One turning vector, and how many steps it has turned:
The counts run from 0 to 495.
[133 162 199 147 127  97 139 159 130 114 158  93 132 126 173 124 120 121
 120 159 118  89 103  72 111  83 132  98 108 139  90 142  90 163 144 121
 132 151 117 173 131 152 115 132 128 191 135]	476
[111 164 145 140 136  94 108  89 146 122 130 105 149  96 130  74 170 105
 118 113 118 106 132  81 115  87 146 109 110 119  95 120 173 125 159  89
 147 153 144 184 137 119 128 100  94 149 151]	396
[161 141 100 134 131 110 138 131 153 111 172 111 151 105 154 142 100 135
 158 134 124  86 135 125 114  65 122  90 104 122 113 152 123 196 134 129
 124 151 201 156 140 159 134 131 138 149 103]	205
[143 112 122 164 132  91 118 141 173 126 161 106 103 116 139 145 160 102
 106 122 145  88 143  75 132 110  70 123 108 153  84 154 153  99 164 141
 104 126 150 173 105 153 107 151 133 155 116]	456
[121 111 119 133 129  74 138 180 123 106  96  94 129 107 144 125 169 102
  92 121 152 155 144  64 105  96 135 106 144 113 105 130 138 132 135  96
 118  80 128 153 102 114 149 121 124 151 178]	245
[107 120 140 130 114  62 109 129 191 137 145 117 132 127 133 149 123 149
 113 105 127  56 125 104 117 106  94 149 146 149 100 136 142 104 157 101
  79  98 147 155 104 110 123 168 121 183 108]	14
[114 185 165 155 147 120 120 123 166 142 130 128 122 132  89 115 112 106
 120 130  82  77 161  94 128  89 123 103  88 135 123 157 193 115 141 102
 138 131 159 189 123 161 123 107 104 136 125]	279
[162  96 111 140 133  79 157 113 164 130 107 109 136  95 125 135 159 125
 142  96 145 144 150 124 102 111 109  94 138 110 124 156 183 148 139 100
 128 102 194 181 138 130 159 108 123 147 111]	77
[112 127 108  95 112  84 125 111 154 145 110  79 158  85 132 127 156 134
 116  98 113  99 128 118 116  90 129 102 156 104 116 122 168 180 129  76
 103 106 160 156 137 100 172 122 126 155 127]	79
[106 102 162 134 104  53 127 135 168 138 135 105 128 119 152 141 135 149
 114 105 123  96 102  86 118 117 117 140 166 145  82 123 129 129 152 100
  86 101 122 152 107  93 142 148 131 201 133]	20
[147 119 107 136 100 113 157 144 119 114 117  83 124 114 130 113 191  90
 102 105 135 166 154  85 114  71 114  99 114  99 107 140 130 200 135 109
 139 116 161 160 127 106 147  97 111 123 154]	91
[130 125 181 157 143  98 147 105 163 112 103 129 125 122 124  96 145 133
 131 102 142 160 136 118  87  87 144 106 108 132 120 162 145 134 147  91
 148 120 166 189 146  96 128 105  60 145 124]	386
[123 141 116 146 137 110 133 178 113  87 126  95 131  94 145 106 180  83
  87 135 140 120 138  52 118  78 123  88 118 108 102 131 136 122 140 103
 124 105 122 158 113 134 131 106 123 132 185]	251
[129 130 162 136  91 104 135 110 134 170 152  84 116 115 126 118 178 118
 121 123 101  89 132  78 134 106  87  97  99 131  91 137 156 167 107 105
 114 154 153 183 144 156 129 124 143 161 112]	300
[124 140 194 137 103  95 142 183 138 129 137  99 134 127 168 130 113 132
 113 152 116 122 103  67 111  99 137 109 130 136  96 130  85 173 130 109
 114 118 113 155 115 126 140 140 118 200 158]	475
[107 155 164 144  93  97 103 109 179 125 145 129 134 131 143  93 141 128
 119  96 112  67 129  92 136  85 121 164 119 128  81  90 158 145 132 110
 128 132 141 179 108 151 144 117 108 186 162]	176
[188  96 106 138 156  75 168 158 170  79 121 126 135  95 145 163 131 126
 142 138 150 120 133 108 105 104 113  98 124 110 113 155 145 128 138 140
 119  83 170 164  99 157 132 136 153 168 127]	355
[ 97 163 130 143 124 136 108 211 145  98 108 132 147 141 118 131  93  95
  88 147 109 117 142  76 105  77 148  88 122 118 118 135 128 128 126  90
 145  81 153 162 107 144 146 120  83 133 172]	266
[165 136 192 170 140  90 162 147 181 106 122 154 109 136 133 130  80 143
 153 138 132 140 150 118 100  98 148 111 105 137 136 161 113 142 134 137
 151 105 174 178 120 159 121 116  90 173 123]	488
[127 129 122 133 117  79 152 107 160 118  79 123 133 121 115 108 137 126
 123  86 108 131 152 114 131  64 137 136 136  89 130 133 166 172 135 106
 130  60 167 160 110 127 162  91 118 149 172]	69
[116 152 106 132 113 135 120 169 150 144 155  92 152 117 121 155  85 113
 133 140 105  90 156 110 104  93 114  78 122 144 103 154 138 170 127  96
 107 142 197 160 142 139 152 153 115 127  92]	425
[110 180 151 121 121  95 113 123 161 107 114 134 159 124 130 110  91 146
 134 120  88  71 126 127 121  55 155 127 113 115 111 127 138 167 128  82
 140  92 156 158 125 122 148 118 114 168 161]	58
[162 154 139 125 147  66 152 109 139  95 150 103 134  84 156 126 148 134
 132 147 118  73 112  95 122  70 136  86  91 111 112 170 108 156 145 118
 107 120 140 174 131 142 110 129 171 160 134]	359
[148 140 135 163 133 136 161 154 140 160 134 115 104 142  99 142 118 102
 120 121 113 159 178 109 119  76 104  80  96 125 129 178 134 178 134 124
 130 118 196 170 117 148 128 126 102 123 102]	429
[137 110 119 129  82 122 129 148 162 153 167  83 143 114 145 152 152 141
 119 120 118  96 124 104 109 124  85  93 123 146  74 145 131 167 119 110
  94 154 186 176 148 143 138 144 116 167  77]	307
[168 127 154 136 142  84 159 135 140 104 133 103 133  95 162 143 136 151
 139 151 132 107 110 119  90  81 137  69 103 122 123 190 108 155 132 107
 120 117 157 179 155 132 119 138 137 170 105]	365
[ 97 138 161 148  75 121 105 153 186 108 125 144 125 145 139 114 123 142
 105  97 110  90 129 101 126  82 117 171 127 117  93  95 149 131 125 115
 137  90 148 174  93 144 145 124  85 174 168]	170
[138 151 165 173 149 129 136 151 152 120 108 147 113 143  91 127 100 109
 122 142 114 140 168 101 117  89 129  90  84 143 124 177 169 123 140 109
 153  99 169 186 127 163 136  98  78 129 126]	274
[151 133 113 153  98 141 126 163 161 109 176 122 110 147 146 134 129 117
 120 113 155 122 153 102 128  77  87 127  89 143  93 139 117 168 143 150
 139 149 189 186 112 164 121 139  98 144 103]	317
[128 139 191 164 149 121 136 155 143 133 121 122 123 126 117 131  84 129
 133 154 116 144 150 101  82 103 155  60 117 156 123 173 145 134 145  91
 142 124 176 168 146 127 130 115  80 146 110]	269
[128  93 157 140  98  85 136 135 182 159 102 124 149 129 147 126 118 154
 137  95 128 143 124  93 120 130 125 143 162 126  85  93 156 141 134 109
 129  98 176 162 116 129 173 132  97 193 153]	180
[155 147 206 159 139  96 163 137 143 115 139 118 117 134 163 130  98 135
 140 155 113 127 117  94  97  90 147  92 108 137 110 155  89 155 136 125
 144 138 144 178 128 154 127 123 100 197 130]	482
[144 100 142 167 151  81 140 149 185 135 124 125 119 145 146 146  80 145
 157 110 150 138 161 105 114 100 122 143 145 143 105 135 139 147 177 135
 126 108 185 156  97 122 131 151  98 175 127]	334
